Rotation paths and how fast each direction turns (deg/step):
Each turn is a multiple of 5 degrees from 10 to 175, or 0.
Each row of a path follows its step; steps can be skipped.
Path 1:
step 0: [ 27  16  -6  -2  14  -4 -15  -2  -8  13  13   8  16  16  15 -17  -2  14
   8   1   0   1 -17   1  -2  -5   4  16  10  -4  14  -3  -2 -15  11  10
   9   3   9  19   0   5  28  -5  31   3  13   3  -5  -6  -3  -7  14 -25]
step 1: [ -6   4  -2 -18  15  17  -8  15  10   9  11  25  -5   5  14  10  -4  -5
   5  12  -6   6 -11  -2   6  -1   0  15   3  13   0  13 -21 -19   5  12
   0  -8  22   3 -10   2  13   3  46   6   9  -2  -7  -3  -9  17   6   4]
step 2: [  3   6  24 -19   1  -5   1 -22  -3   1   9   4 -18  11   5   5  -4 -38
   5   8  -1   5   0  -2   4  -6  -3  25  -5   7  19  -3 -12   5  -6   3
   7   1  21  -5   2  -4  16  10  25   3  16 -14   3  -7  13   9  29   1]
step 3: [ -1   7  11  -6 -22  12  -3 -24   4   3  -3  18 -18  10  16 -11  19  -6
   7   4  14   8   2 -18  12  17 -13  28  -9  22  -7   6   1  -1 -13   8
  11   5  11 -10  -7 -15   6  15  11  14 -16  -6   1 -11  18   9  -3 -13]
step 4: [ 11 -20   3   5  -8   8   5   2   2   1   1  -1 -11  15  -5 -14 -14  -6
  13  -2   5  -2   3 -26   0  18 -33  35   4  10  -6 -13  10 -10   0   0
  -5  19  20  -9  -1   1   4  11  -6  25  16   9  -4  11  16  -2   4  -6]
step 5: [  7 -11  -2  -7   8 -12   4 -16  16  12  12   8   0 -15   3 -12 -13  14
  -3   6  -7  -6 -27 -10  -9  13 -35  35  -4 -19  -8 -11   6 -13   0  13
   3  16   4  -1  11 -15  -2  19   4  -3  -5   7   0  -1   9   5 -17   1]
step 6: [ -9  -7  -7 -19  13  -2 -14 -15  16  -9   9   3  14 -24  10  -9 -32  -2
 -10   1   1   2  -8  -1 -15   2 -17  21  -5   4   5  -3 -11 -26 -12  -5
 -18  -6   2   4   2 -11  16  -5  -3  20   1  -6  -9  17  12 -15 -11 -11]
step 7: [-13  12   0 -30  -9   3  17  -4   4   5  24   9  -2 -15   7  -2 -21   2
   4   5  11  -2  -3  -6  -1 -30 -10  27  -2  -5   5  15  16  -6  -7  17
 -26 -10 -10  12   8  10   9   2  -4  -1   4 -12 -22  -6   9 -11  -4  -6]
step 8: [  1  21   9  12  -8  -2   7 -12   1  -9  11   1 -15 -16  12 -12  -7  -8
  -4  25   4   5   7  -9 -10  -3 -18  -1  23   4   7  31  20 -10  -8  -3
 -18 -11   3  17  12   3  25   1  10  20   8  -4  -6 -17  -7  -8 -11   4]
step 9: [  7  11  16  -7   0  13  16   5  -7 -11  -3  -4  -6 -20 -11   8   9 -17
  -6  10  10   0  -8  -4 -10  14 -21  -7   2   2 -18  25   8 -12 -26  22
 -21 -10  22   1   8  14 -14  20   5  13  10  -6 -11  -9  -1  -5   3   9]
Directions:
[  6   2   2   4  -2   4  -4  -1  -6   1  -3  -6  -1   5   2   2  -3   4
  -4  -1   4   0   1  -3  -2   4  -2  -1  -1  -2 -11  -4  -1   2   3  -2
  -4  -1  -3  -6   2  -1  -2   7   0   5  -2  -2   0  -5   6   1   2   6]	60
[ 8 -1  0 -2  4 -5  1  1  6  0  2  0  5  4 -4  0  3  1  0 -4 -1  2 -1  3
  1  3  0 -3  0 -4 -3  2  6 -5  3  7  5 -2  6 -4 -1  0  2 -2 -1  6 -4  9
 -1  2  3 -5 -1  4]	70
[-1  0 -4  0  2 -1  2 -2  4  6  4 -4  2  0  4  0 -7  9 -8 -1 -2 -6 -8  2
 -3 -8  2 -1 -1  3 -2 -1 -3 -2  3 -5  3 -5 -2  1 -1  2  2 -4  1  3  4  0
 -8 -1  1  0  0 -2]	55
Path 2:
step 0: [ 26   2   7  -2 -17   6  12  -6   4   6  15  -5   0 -20  18  15   5  10
   3  21  -8 -14  -7   4  -1  -1  -5   0  11   9 -25  14 -35   8   3   6
  17   6  -1 -10   1  27  19  -9 -16 -14   1   5  -3   5  12 -12  15  -7]
step 1: [  7 -19  13   7  -3  -7   0  -8  10   3  -8  -1  -4 -17  -5  19 -11 -16
   8   1  -4   4  -5 -10 -27  -2 -12  -3   7  -4  28  22 -10   5   9 -12
  14 -14  -6   0  -8  11 -10 -23   7 -34 -13  10   8  -9  -8 -28   7  -2]
step 2: [-23   2   6   5 -12  11   4  -2  13  -3 -10   1  14  11 -31   2  12 -14
 -17  20  21  -6   7  -2   7  15 -18  14 -14 -18  15   7  13  10  14   0
  -2  -6   5   3   4   4 -24  -6   0 -14   0  -1  27 -10  10 -16 -19  -4]
step 3: [-21  22  -6  -5 -12  -5   1  12   1   4   5  13  15 -14 -12 -29  -5  14
  -8  -5   8  20  -8  11  17 -14   6  12   3 -18   3   1  21   3   1   5
  -5  -7  27  12   8 -12  -1 -13 -18  -8  23  16   2  -9  -8  13 -12 -18]
step 4: [ -3  25   5   1  12   1  18 -21  10   9 -18  -8 -12 -11  19  -9 -14  21
  17 -21   1  12   5  19 -18  -9  28  19  -9   4  -6  -8   3   9  -7 -15
  -4   6  11   6   9 -14  -3  19  -5  14   9   2   7 -11   3  13 -12   2]
step 5: [-15  -8   3  27  14 -10  -4 -22  -1 -10   4  -2 -12  20  -2  -6 -15  -1
  19 -21  19  -3 -11  -5   0  -2  -4  -1  -1  13 -12 -20 -16   8   1 -14
  13  27   5 -18  19  14   4   5   4  25 -12   1 -11  -1  -9  16   5   7]
step 6: [ 22  -5 -20  31  -7   7 -22  23  18  -9 -16   9 -13  13 -19  22 -17   2
  -8  -6  -8  -5  -1   6  17  -5  -6 -23  -5  11  -9  -2   6 -13  -5  -1
   2   8 -13 -26  -2   4  -1   8  -4   6  -9   0 -19  -4  -7   6   5  11]
step 7: [  4  -6 -34 -15  -1  -2   7   3 -13  14 -11   7 -10  11  -3  18  22   0
  -5  21 -10  -6 -16   6   3   8  16 -30   2  -3  -4  -2  -4 -28   6  12
 -14   0  11 -16 -22 -16  -2   4  10 -10 -24   5  -2  -4  -3  -2   2  -6]
step 8: [ -2 -37   4 -20   1   4   0   0  -3   3   2  -2  18  -2  20 -17  23   2
 -27   9 -13 -12   9 -19 -21 -14  18 -13 -13   1  -2  10  -2  -7  -2   8
  -6  -1  23  -4  -2   9   2  13  -3 -12  -4 -16 -11   9   6  -4  -4 -23]
step 9: [-17  -4  14 -15 -14 -10 -17  -2 -19 -12  -4   0  19   9  34 -15   0 -10
  -7  -5 -16   4  12 -19 -25   9   6   5  10   0  13  11  24   6 -11  11
  -3 -11 -25  -4  12   8  -3  -7   9  -5  11   6  -5  -3  -1  -6  -8  24]
Directions:
[  3  -2   0  -5 -12   2  -1   1   1   1  -3   4   0   2  -2  -6  -2  -1
  -4   1   2  -3   2   0  -4   4   6  -7   1  -5   7   3   2   6   5   1
   3   2   2   2   0  -5  -3  -2   3   1  -5  -1   1   5   2  -3   1  -7]	60
[ 4 -2 -1 -1  2  0 -1  1 -4 -6  1  9 -3  5  3 -1 -7 -5 -5 -2  0  3 -1  2
 -1 -3  1 -1  1 -2 -3 -3 -2 -7  0 -3 -4  3  8 -7  0 -3 -3  6  3 -1  3 -1
  4  5  5  1  2  4]	35
[ 6 -4 -6 -4  1 -2 -1  1  7 -2  2  1 -4  3  5  6  1 -1  7  5  4 -3 -4  2
  1 -2 -3 -4 -5 -7 -3  3  3  1  4  2  4 -5  4  0  2  4  5  4 -2 -4 -5 -1
 -3  1 -2 -3  0  5]	55
[ 4  4  5  3 10 -3  0 -2  3  4  1 -1 -2  5  0 -9 -3  4  0  2  4 -2  5  1
  3  1  0 -4  0 -2 -3 -5  4  1  1 -2  5  1  1  4  3 -8 -7 -2 -5 -2  0  3
  2  1 -5 -1  1  4]	45
Path 3:
step 0: [-18  -5  18 -11   7   8   5  -9   8 -17   1  10  12  -5  29   0 -15  17
  19  11  11   1   5 -25   5  23   1 -18  13 -31   4 -29   9   7  -8 -11
  14  13  25   7  -2   5 -11  -8  -3   1   6  -6 -11   3  -1  -7  26  -9]
step 1: [  2  -1   9  46   0  11  -4   1   5   9 -14   1 -15 -13  -1  24   8  26
  -7  19   2   2   2 -11  16   8   0  -7   5   5  16   4   2   3   8  -5
   1 -24 -12   6  20  -1  -7   8 -13 -31  -8  12 -16  20  12   1  19 -14]
step 2: [  0  20  20   8 -11   4   6  -1  -2  28  20  12  10  16  -8 -21   2 -16
  13   3   8  -5 -21 -15  -6   5   6  -5  22   6  -4   5  14  -5   9   5
  -9 -17   3  17  34  24  -9  -6 -11  -1  12  -2 -10 -20 -21  -8  18  -3]
step 3: [-18   2 -12  13 -23   2  -2 -12  -7 -19 -26  11  14   8 -12  -9  22  -5
 -11 -12   6 -16  -3  13  10   6 -16  -2  -8   7 -24  -3  10   6   6 -23
   9  -7   3  14  26  -3  -9  25  10  14 -11 -22   3   1  14   4  27  -5]
step 4: [  6 -20   8  -5  -6  -2  -3   9   1  15  17   1  -7   0 -19  14  -6 -11
  -3 -24  17   8  -6 -21   1  12  13  27  -2 -24 -20   8   0  11  -4 -15
  -2 -29  13  14   1   3  13  24  -2  15   1   2   9  15  -7  24  -6 -26]
step 5: [-16   0  11  -9  -4  10 -10  -5 -24   8 -31  11   2  15   5  10 -12 -11
  18 -13   1  -5   0  -8 -25   3  20   3  13  17   9 -14   7  -9  -4 -18
  10  11  -7  19 -31 -18  -3  15  -9 -18  -1 -13   3  -8  -7  26  15  -6]
step 6: [ -1 -10   2   0   5  15  -4  16  18 -33   3   6  10   6 -20 -21 -17   7
  -2  -4  13  -9  11  -9  -8  -1   5 -14  13 -15  18 -23 -17   0   7 -10
 -19 -12 -13  -2   0  -4  -8   3  20 -16 -23   5 -26  13 -12  15  -2 -25]
step 7: [ -8   1  -1   6 -13   0 -17 -15  -9   9  12 -24 -12  -4   3  -3 -26   5
 -14  13 -14 -28   3 -13   9  33  15   7  13  13  12 -13   9   6  -8   8
  -1   5  15   1   3  10 -10 -16 -22   6 -11 -18 -31   5   4   8   9 -19]
step 8: [-11 -10   6   3  -7   9 -14  -3  22  15   6  -2  -3   6 -21   1  22   0
  10 -14 -14   7 -26  14   8   9  -2 -15  17 -10   9 -14  17  10  33 -12
  17  -3  -5 -20  13 -24 -24  -2 -19  -7  -7  10 -12  -7   2 -11  12 -10]
step 9: [ -8  12  24   3   2  16  15   0 -12   6  26  21  -9   8 -26  11  -2   1
 -12  -9  13   4  14 -15  -3  15   0  -5 -13   3  -8  -4  26 -13  -1 -13
  -1  21   7   1  25   7  18  14   0  18 -25   8 -20  -8  12 -13  18   4]
Directions:
[-5  4 -3  2 -1 -2 -5 -6 -4  3 -2  1 10  0 -1 -1  1  1  6 -1 -2 -4  5  5
 -4  4 -3  0  5 -4 -3 -1  0  0  1  3  4  3  4 -1 -5 -4 -3 -2 -1  0  9  2
  1  2 -8 -3  4  2]	140
[-2 -1  0 -1 -7 -6  2 -6 -1 -7  3 -3 -5 -6  3 -6 -5 -2 -1  0  0 -1 -1 -1
  2  4 -8 -5  0 -1 -2  4 -2  7 -3 -3  4 -2  4  0  1 -2 -3 -5  0  4 -3 -2
  5  3 -2  3 -2 -2]	100
[ 4 -1 -4  3 -1  4 -2  6 -3  2 -6  2  1  1  2  1  5 -8 -1  1  6 -4  1  0
 -3  5  3 -9 -4  1  1  2  2  1 -2 -2  0 -6  2  3  4  6  0  1  1  2  4 -1
 11  4 -4  0 -1  1]	40
[-2 -4 -2  3  3  0  5 -5 -5 -6 -2  0  3  4 -5  7  1  4 -4 -1 -5 -3 -3  0
  0 -5  1  3 -1  2 11  1  0  6  4 -1  3 -5 -1  0  1 -4 -5  0  0 -1  1 -5
  3  4  0  0  0  7]	160
[ 0  4 -5 -4 -1  3  0 -3  0  4  0  6  0 -1 -1  1  0 -6 -8 -1 -1  1 -1  2
  3  1 -1  3 -4  2  0  4 -3  0 10  6  2 -3  7 -2  6 -6  1 -2  1  3 -2 -1
  1 -7  1 -4  4 -8]	65
[ 2 -4  2  4 -4 -9 -1 -3  3  8 -8 -6  1  3 -1 -1 -3 -2 -1  0 -1  3  5 -3
  0 -2  1 -5 -1 -2 -1  0  6  3  8  2 -4  0  0 -1  7  1  1 -3  0  1 -4 -3
 -5  0 -2 -5  0  6]	60
Path 4:
step 0: [ 11  -3   6   2  20  -3   6  -2   7  -8  11  -6  31  10 -15  -7   7  -7
  -4  -7  10 -16  -7 -25   4 -23 -12   2 -16   1  19  -5   3  -4   0 -38
   8   2 -37  16  -5  -3  -8   7  -7  -7  12 -22  27 -24   3  35  19  14]
step 1: [-14 -14   6 -23  13  27  -4  -1  41 -20 -10  -7  11  11  -1 -20  -7  -4
   1  15  16 -11  -2   2  -1 -14 -27 -20  -6 -10  15  -6 -11   2 -13  23
  -8 -28  16   0  -1  11  11  -3 -17 -22  -3   9 -28  23  -9  -1 -15   2]
step 2: [-13  17 -13  -6  15  10  20  22 -17  24  -4  10   0  11  11 -26  15  -4
   8   3  24   2  -2   2 -21 -11  23  38  -7   0  -1 -22  10  -5  14  -5
   8  14   9   3  22  -4  -5 -24  17  -9  -5 -12   8  24   6  19 -28  -3]
step 3: [-23   8   7  41 -10 -39 -10   9  23  -3  -6  11   9  11 -17  -6  10  -3
   5   8   4  14  -6  -4  10   9   5 -31  -6  35  12  -7   3 -12  -4  -7
   7   1 -12   4 -12 -23   6  -5   8  -8  -6   4 -17   0  -7  15  -5  38]
step 4: [-11 -13  10  -2  14  14  27 -14  12 -11  -3  17  -2   7  21  12  -2   7
   3   3  28   3   1 -14 -12  -8 -23   5  10 -17  20   4 -19 -13  14   3
 -16   6  -9  -3 -25   4  -6  -7   7   8  17  33  17 -21 -25  38  -2 -12]
step 5: [ -5   3  -7 -14  19  10  -2  25  13 -48 -21  -8  17   7  14  -1  18  -5
 -20  -3  11 -15  20   2 -17  12   4   9 -25   0 -11 -11  13  11 -27 -22
  21   1  12  28 -10  -6 -17   4   3 -11  -4  -2 -11  -6  13  -2 -14   1]
step 6: [-17  -4   9 -10  22  12  11  -4  26  30   1 -12  -7  19   5  14  14   3
  34  11   1   9   5  18 -14 -14   6 -14 -23  15   8 -31   9 -17  15  -5
  14 -17  -7 -24  -6  13   0  -2  -2  11 -19 -32   0  11 -11   6   5  19]
step 7: [-25  20  -3  -3 -15   4  28   4   8 -15  -4   6  13  40  -8  -7  -5  -9
 -15  28   7  -1  -9  -2  12   5  -2   5  23  29  21  10 -14 -14  -2  17
   3   4  -1  -6  -4 -18  13 -21  20 -22  -1  -7  19 -12  21   2 -10 -18]
step 8: [  7   0  17   7   5 -25  -7   3  12 -11  20  -7   4   6 -13  -4   6   1
  19   6   9   0  21  14 -22 -24  -5   1  23  -1   1 -30  -1 -10 -18 -33
  -8  13  13  13  16  -2 -16   4  -7 -13  21  16 -11 -25 -17  35 -17  -6]
step 9: [ -3  10  -3 -11  23   9 -19  14  25 -30   5  18  -5   8 -13  -5  27 -15
  11 -28   5 -17  14 -21  -2   3   1   1 -33 -10  19   8   4 -20   3  13
   9 -18 -18 -17 -18  13  19  -3   1  -2  21   5  18  14  -1   6 -15  11]
Directions:
[ 4  2  0 -2  5  4  5  3 -9  9  4  3 -1 -4 -4  3  2  4  1  0  6 -3 -2  3
 -4 -1 -2 -4  1  0 -4 -4 -3 -2  1  2  2  3 -2  0  1  2 -2  5 -5 -1 -2 -1
  6 -4 -1  9  1  0]	175
[-4 10  0 -1 -2 -7 -4 -7 -3 -6  0  1 -6  2  0 -5 -1 -2  0 -6  0 -5  2  3
 -2 -3 -3  0  5  1  0 -1 -5 -2  4 -2 -1  6 -2  1 -1 -4  2  5  2  4 -2  7
  2 -3 -4  2  4  4]	80
[-1 -1 -2  1 -2  0 -1 -6  3  5  4  5  1 -2  7 -2  9 -4  3  3 -3 -2  0 -1
  5  3 -4 -4  3 -2  5 -1 -1 -3  4  1 -2 -7 -6  1 -5  2  1  9  0 -2 -2 -2
 -1 -1  5 -1 -4  3]	125
[  7   3  -1  -3   0  -2  -6   1  -1  -1   4 -10   4   4  -8  -2  -2  -6
   5   1  -3  -3   1   2   1  -4  -3   4   3  -3  -1   1   0  -5   0   3
   0  -2  -2  -2   2   4   7  -1  -3  -4   5  -3   1   0   5   4   0  -2]	40
Path 5:
step 0: [  2  26   3  22 -10  12   9  -9  -7   7  29  28  10  -1  -8  23 -22  12
  18   9   0 -19  10 -21   2 -21 -11 -13 -19  -9  11  -8 -16  14  14 -13
  15 -17   2  13   4   4  17  -8  16  -7 -17 -26   1  16   3   6  -6   8]
step 1: [ 15  23 -16   8  -8  -6  27  15 -14 -27  20 -16  19 -15 -11  -6 -11  -6
 -24   5   5  -5  -9  -3   5 -22 -18  -9  -4   8 -21 -13  13  28  17 -12
   4  -5 -15   1  -8 -15  -9 -29   2  -3  -3   3  -6  -2  10  -9  22  16]
step 2: [  0  17   7  11  -8  19   5  36  11 -27  -1  -1  22  -5 -17 -13 -15  -9
  20 -15   7   7  13  12 -18  11 -13   1  -9 -15   5   6  11   8   3  15
  32 -27  -9  -1  26   0 -12  -6 -19  11  -5 -14  -9   2 -20  -2   9   9]
step 3: [  2   4   6   1 -27  23 -23   3  -5  -9  33 -25   5   9   2   6   7 -15
   0 -21  17   9  11  12  -4  11  17  -1  12  23 -16 -11  -1   3  -4 -14
   6   2 -23  11  15 -14   1 -22 -15 -23  12 -28 -19  -7 -11   7 -12   1]
step 4: [-26 -11  13  21   2  22  -6 -10   6 -29  18   3 -28   5   2   4 -20  -1
  12  -2  22  18 -19  -2  -1   3  23 -14  13   0  14  -9  -9  19   2  -7
  13  11  16  -9   0   7 -19 -34  -2   9 -12  -4   0  14 -18  16   7   9]
step 5: [ -2   1   8  10 -28  23  -7  -1  -3   3  13   4  34  16   4  -3  -7  13
  27  -9   3  24 -18 -10  13 -13   3  -7  29   3 -35  12   2  14   4  -2
 -16  17   0   4 -13   9  -1   9   8   7 -28   4 -13   7  -1  15  21  13]
step 6: [-13  -7   2  18   5  16  -3 -11 -15   4  14  12  -7  -6 -20 -21  20  -6
  -5  -6   7  12  -8   7  -1   5 -27   9  24   5  -9   0  30   8  -3  12
 -32 -22   2 -23  21  -4  -9 -13   9  26 -11   7 -26  20  -2  -6   3  14]
step 7: [-14  21  -5  25   3  16 -17 -14 -20  32  11  11  21  12   0  21  -4  -1
  34 -15   2 -10 -14 -27 -12  12 -10   5   3   5  13  28   1   8  -4   6
  -1 -19 -26 -14  14  -4   4 -17  -1   6   9  -3   0   2   8   1 -11  -9]
step 8: [-19  26 -28  16  27  10   8 -14 -39  -8   4 -11  -6 -14  25   5 -15  -5
  -5  13   0  18 -12   4  13  -6  -3   8   6  12  -8 -10  -1  -2  -6 -23
  -5  -9 -31 -11   3 -14   0 -21  -2  -4 -22   6   5 -14   5   2 -13  13]
step 9: [ -5  18   2   9 -15  25   6  -5   4 -16  -2  18   7  -1  12 -16 -29 -16
  15  23   7   5  -1   4 -13 -26 -33  14   8 -31   0  16 -13  -5 -22  -5
  26  -7   2  -7   9   8  14 -13 -11   4 -20  10   2 -14  14   6   1  -5]
Directions:
[ 4 -3 -1 -8  3  3 -3 -5  3 -3  3 -1  3  1 -2 -2  1  5  5 -3  1 -3  6  2
 -9  1 -1  1  5 -1  3 -1  0 -4  2 -3 -3 -1 -4 -3  5  4 -2  3 -3  3  6  0
 -4  2  6 -5 -5  7]	95
[ -6  -4   0   6   2   4  -2  -5  -5  -4   1   3   2  -7  -1  -2   1   1
   4   1  -3   3   0   1  -3   1   6   0  -1   2   0   7  -3  -3   0   6
 -10  -2   0  -3  -4   3   2   1   5  -2   2   4  -3  -8   2  -2   1  -3]	35
[-3  4 -6  4  1  0 -3 -1  0  8  6  2 -4  3 -3 -1  0  4  3  3 -7  4 -3 -5
  5  1 -3  7 -4  3  3 -4  3  0  2 -1 -2  1  1 -3  0  2 -2  6 -2  0  1  8
 -6  7  5  3  0 -1]	45
[-2 -4 -3  0  2 -2  8 -5  2 -4 -2  8 -2  1  2 -8  0  2  1 -3 -3 -2 -3  5
  4 10  0  0 -3 -1  0 -9  1  0  1 -3 -1 -3  2 -5  1 -5 -6 -3  2  0 -2 -2
 -1 -4 -2 -1 -2  1]	160
[ -7   3   3  -2  -5   6   4   1   2   1  -5  -1   1   1   1   6   4   2
   0  -1   2   0  -3  -2  -4   2  -4  -3  -7  -6   4  -3  -2  -1   2   4
   1   7   1 -10  -2   1   2  -4  -4   4   3   4  -1   0  -1  -4   3  -1]	145
